In the rows, zero is written as 128.
Named moves, each a turn or a mirror, and the order they were made in; the first pair answered
V (before -> after):
[114 112  93 182 116 116 173  86 105 122  99 121  98  70  82 179  65 145
 162 142 117 108 152 147 104 143 129 121 129 125 162] -> [117  92 106 155 116 117 142 117 128 127  41  81  84 104  78 173  98 136
 160 147  86 106 146 131  89 140 118 132 129 131 158]
[141 134 196 114 141 119 175 108  78 129 182 132 109  95  96 141  62 168
 121 112 127 103 151 236 101 106 140 148  99 152 158] -> [149 106 217  77 145 120 130 155 103 138  97  69  88 141  89 132 109 154
 110 123  80 105 144 215  80 104 126 157  97 160 151]
[160 129 133 148  75 123 188 101 152 134 153 137 147  99 148 120 112 160
 165 163 190 102 172 117  60 105 157 110 126 152 122] -> [163 103 148 119  75 123 150 135 174 140  83  82 131 136 140 110 151 148
 157 169 154 105 165  99  42 104 143 116 122 158 116]
W (before -> after):
[ 82 141 106 130 132 146 112 132 138 139 151 165 178 113 183 137 154  94
 119 127 147 133 102 114 163 126 130 101 164 112 128] -> [ 88 133 102 139 127 144 100 138 140 169 136 142 159  91 185 155 157  85
 120 158 117 131 126 113 150 130 130 119 153 107 106]
[120 131 116 130 113 145  96 141 178 126 161 117 135 147  74 130 145  87
 153 142 127 136 121  86 121 141 124 111 146 127 122] -> [121 127 122 126 111 146  91 148 178 127 150 111 132 149  75 128 149  86
 151 144 121 134 123  90 119 139 121 115 147 130 120]
[140 125 116 154 120 152  63 127 154 145 111  98 157 116 135 141 144  82
 143 131  69 163 158 110 123 102 124 139 150 157 102] -> [140 124 140 130 125 153  63 134 152 118  92 101 171 158 137 115 149  96
 137  92  88 169 134 116 125  98 118 125 158 168 133]
L (before -> after):
[130 125 136 154 119 126 104 108 113 159 139 102 123  98 146 152 109 134
 118 164 103 171 166 124 120 127 142 173 107 111 104] -> [127 129 128 157 121 125 100 105 123 155 142  99 122  94 138 152 108 127
 124 175 102 164 162 113 122 130 144 170 107 110  97]
[126 142 118 131 124 143 102 135 107 100 124 141 142 153 178 132 169 134
 137  93  93 162 144 150 117 118 123 138 126 181 144] -> [130 150 109 150 120 140 127 107  98  98 162 163 142 124 162 138 135 145
 142  99 112 149 148 161 119 127 132 145 120 181 145]
[120 138 120 129 144 131 107 102 128 102 148 153 151 109 126 135 140 118
 134 115 166 134 120 128 152 128 127  79 117 117 117] -> [121 134 122 121 145 132  93 114 138 102 130 140 150 121 134 136 157 111
 135 113 157 140 117 116 150 124 122  76 121 118 113]
[134 133 117 150 128 136 155 110 115 145 170 147 118  94 136 131 113 144
 123 136 141 129 135 138 144 125 143 103 133 134 124] -> [124 130  98 145 123 133 130 127 150 140 156 129 110 109 124 126 134 122
 126 151 135 119 121  94 145 135 143  89 139 133 106]
B (before -> after):
[ 92 130 122 171 109  94 150  97  94 144  86 160 119 106 171 159 144 135
 153 152 139 152 158 144 132 142 104 107 132 145 138] -> [ 96 124 119 170 104  91 152  80  97 141  89 153 108  95 142 154 124 142
 156 164 137 135 155 144 126 152 107 116 127 155 139]
[151 134  89 160 126 109  77 116 177 113 154 132  97 113 115 162 101 118
 145 172 128 126 134 139 156 139 127 121 121 159  84] -> [165 118 116 124 129 110  79 110 166  97 119 114  92 146  80 135  88 145
 145 151 130 111 113 154 142 149 121 127 114 184 115]
[166 128 138 147 129  97 145 115 102 164 152 137 126 144 163 132 132 126
 127 119 113 161 144 149 148 117 146 162  92 120 139] -> [166 130 131 154 123  97 147 106 103 165 163 134 121 132 145 135 118 128
 127 132 113 150 144 147 147 125 148 168  87 123 131]
[136 134 112 140 111 125 131 116 135 127 128 133 119 126 116 139 123 115
 137 136 128 113 140 126 129 135 136 130 123 123 124] -> [138 126 125 126 111 129 129 119 133 120 110 128 118 143 108 128 122 124
 137 123 129 107 134 137 126 135 130 131 121 136 137]
Pairs:
(two moves a pair)
[117 115  88 158  95 127 129 157 128 122 120 124 124  98 147 131 129 105
 132 179 112 104 146  67 158 154 117  99 136 125 121] -> [119 126  93 167  99 125 160 134 105 113 155 158 139  87 152 131 105 125
 134 161 137 104 147  94 166 155 123  94 137 125 139] -> W V
[133 118 115 131 131 106 122 165 145 129 115  91 133 126  93 136 117 116
 152 141 122  96  93  90 118 135 113  93 139 148 130] -> [148 116 159 127 145 115 152 164  88 141 109 109 142 124 128 136 105 151
 140 104 114 123 120 159 108 114 107 117 131 152 161] -> L L
[143 135 156 123 107 151 156 103 111 110 159 112 114 119 105 133  87 141
 116 140 118  83 151 152 111 170 128 182 117 152 139] -> [140 135 180 104 125 156 157 122  94 101 142 126 132 150 140 117 108 148
 107  95 126 111 146 170 114 153 120 171 128 151 161] -> B V
[146 126 103 107 105 121  69 127 171 144 132  92  82 135 119 143 117 105
 135 183  81 140  74  93 140 175 114 112 130 132 105] -> [144 151 102 131 110 122 121  76 138 123 205 153 105 108 120 141  63 133
 142 155 137 135  69 129 155 180 127 101 131 133 133] -> B V
[118  72 118 102 140 159 111 151  70 138 178 117 123 140 136  92 158 179
 112  86 174 126 122 178 115 157 128 146 134 193 173] -> [103  80  64 112 120 153  94 140 127 125 199 108 117 130  94  97 159 151
 125 126 184  91  97 116 128 180 140 123 140 189 140] -> L L
[ 87 113 145 115 165 124 121 110 128 109 156 151 156 157 152 123 133 128
 127 121 177 157 108 115 149 117 133 110 133  85 137] -> [ 83 114 126 127 156 120 104 120 147 128 159 135 147 139 155 140 145 104
 129 151 159 153 119  91 146 120 137 114 130  73 108] -> V B
[133 137 136 145 128 127 142 126 102 162 152 154 131  93 196 162 138 127
 128 135 103 159 164 140 126 115 144 141 135  97 103] -> [148 106 140 117 116 122 120 126 128 165  95  92  97 104 129 148 133 133
 132 169  74 118 153 124  99 140 138 165 120 121  94] -> B V
[123 146 115 154 113 119 141 120 149 124 155 155 104  99 117 136 109 135
 143 111 153 138 136 131 126 152 129 111 118  89 113] -> [127 134 149 119 121 122 144 130 139 107 118 142 106 141 112 110 113 157
 134  77 151 141 120 148 118 147 123 113 122 107 145] -> B B
[127 112 135 109 119 157  98 147 146 119  94 124 128 163 125 115 131 127
 109 104 149 135  90 102 136 153 119 111 135 123 126] -> [120 121 119 123 116 156  99 139 155 118 113 135 134 155 125 116 127 118
 112 110 158 128  87  90 142 153 125 101 139 120 118] -> W V
[142 113 106 125 101 122 110 120 155 173  81  78 114 117  65 135  96 149
 103 175 115  86 124 140 109 127 149 133 130 156 109] -> [149 115 142 106 113 127 136 115 123 145  78 105 136 150  75 108  85 181
  98 118 145  96 108 177 113 118 144 125 136 173 157] -> V B
[137 109 134 134 125 113 128 113 126  78 126 135 135 150  89 135 108 140
 141 120 141 109 102 132 137 148 141 137 126 131 117] -> [129 115 123 141 125 113 127 114 136  76 137 140 139 145  98 143 114 129
 141 128 144 111 101 116 141 149 144 128 129 124 108] -> L W
[124 121 147 113 130 151  75 177 129 166  66  81 115 117 158 151 176  92
 112 151  55 131 154 147 106  98 110 151 151 111 102] -> [ 96 176 127 124 134 151 130 131 119  88 172 183 181 140 165 116 139 113
 129  71 175 132  91 137 161 100 126  75 182 108 153] -> W W
[108 128 122 101 143 130  94 167 153 126 124 100  61 156 133  74 146 113
 111  83  72 142 121 124  95 144 157 121  99 123 137] -> [101 151 114 112 144 131 119 141 146 100 170 147  88 156 138  64 128 121
 118  55 117 142 104 126 117 147 165  95 111 122 158] -> W V
[111 106 142 141 124 108 126  96 107 114 115 120 138 120 112  81 106 155
 151 113 127 133 135  97 109 136 167 140 116 141 128] -> [108 105 152 137 130 111 124 106 101 113 109 123 146 132 126  76 117 153
 145  98 126 144 131 101 111 127 162 136 121 140 135] -> W B
[121 150 113 125 134 139 128 129 118 124 133 122 125 111 110  99 117 130
 135 129 140 132 154 128 129 134 153 125 115 128 145] -> [122 150 112 118 137 138 122 131 123 119 128 118 125 119 106  93 119 130
 133 125 146 126 145 123 130 135 150 125 118 131 148] -> B L
[127 138 113 164 107 137 130  97 143 141 182 149 113  77 121 130  99 100
 144 167 118 102 130  98 124 145 124 112 117 113  82] -> [142 106 170 120 122 145  99 151 127 158  81  98 106 135 151 114 153 107
 120 147  68 132 145 124  96 123  99 137 113 123 100] -> V L
[138 117  74 116 120  72 108  93 158 112  96  87 109 123  48 142 119 119
 126 188 115  94 121 111 121 148 145 144 101 163 136] -> [134 148  93 131 135  78 161  64 108  86 159 168 151 124  88 131  87 148
 124 122 177 118 116 157 146 133 154 120 115 162 185] -> B V
[139 151  97 135 179 126 143 154  83 140  86 153 127 150 169 114 133 153
 134 155 107 119 111 161 144  78 101 150 182 111 165] -> [130 162  51 155 164 116 145 125 115 130 131 161 120 116 130 116 106 139
 151 186 129  88  91 124 157 100 111 139 185 109 143] -> L L
[115 134 112 147 121 123  92 145 158 174 134 103 107  87 151 177 165  87
 134 179 103 139 171  94 129 115 124 139 112  94  80] -> [113 163 128 161 130 129 155  93 109 135 210 187 150  85 160 157 110 132
 137 114 177 143 155 144 153 115 133 119 119 102 132] -> W V
[124 127 137 125 108 141 137 105 153  98 120 131 130 134  83 139 122 143
 134 119 150  88 132 101 142 127 117 125 142 145 136] -> [124 120 152 110 114 145 126 121 149 102  92 117 127 152  96 136 145 141
 129 106 138  99 135 105 133 120 114 131 140 146 139] -> V L
[105 148 158 152 139 121 152 118 144 144 116 169 126 147 185 158 149 137
 146 133 127 157 117  75  99 142 158 119 174 110 168] -> [103 146 140 153 132 115 138 119 165 151 110 151 113 138 164 162 151 126
 151 159 113 145 117  55  97 146 157 124 172 111 151] -> B L
[143 136 157 146 133 106 144 135 131 164 143 152 150  88 156 119 121 128
 140  99 123 159 154 151 170 113 101 154 163 123 123] -> [151 132 148 151 126 102 141 127 136 176 140 138 133  69 131 127 109 127
 146 126 108 143 161 152 161 126 101 172 154 128 111] -> W B
[147 139 113 151 106 134 141 125  91 118 135 136 116  79 137 173  93 132
 155 128  68 147 168 154 145 105 126 152 123  83  84] -> [162 119 129 115 105 131 133 126  98 107  94  98  97 103  93 152  84 149
 150 131  55 124 150 157 124 123 120 168 111 106 100] -> B V
[107  90 126 125  94 113 111 143 177 123 136 137 146 137 158 158 146 102
 167 142 118 125 158 115 102 129 117 123 136 126  93] -> [117  92 153 128 102 119 136 131 136 128 149 157 153 123 177 160 127 126
 160 125 121 135 178 161  99 122 114 138 129 130 116] -> L L
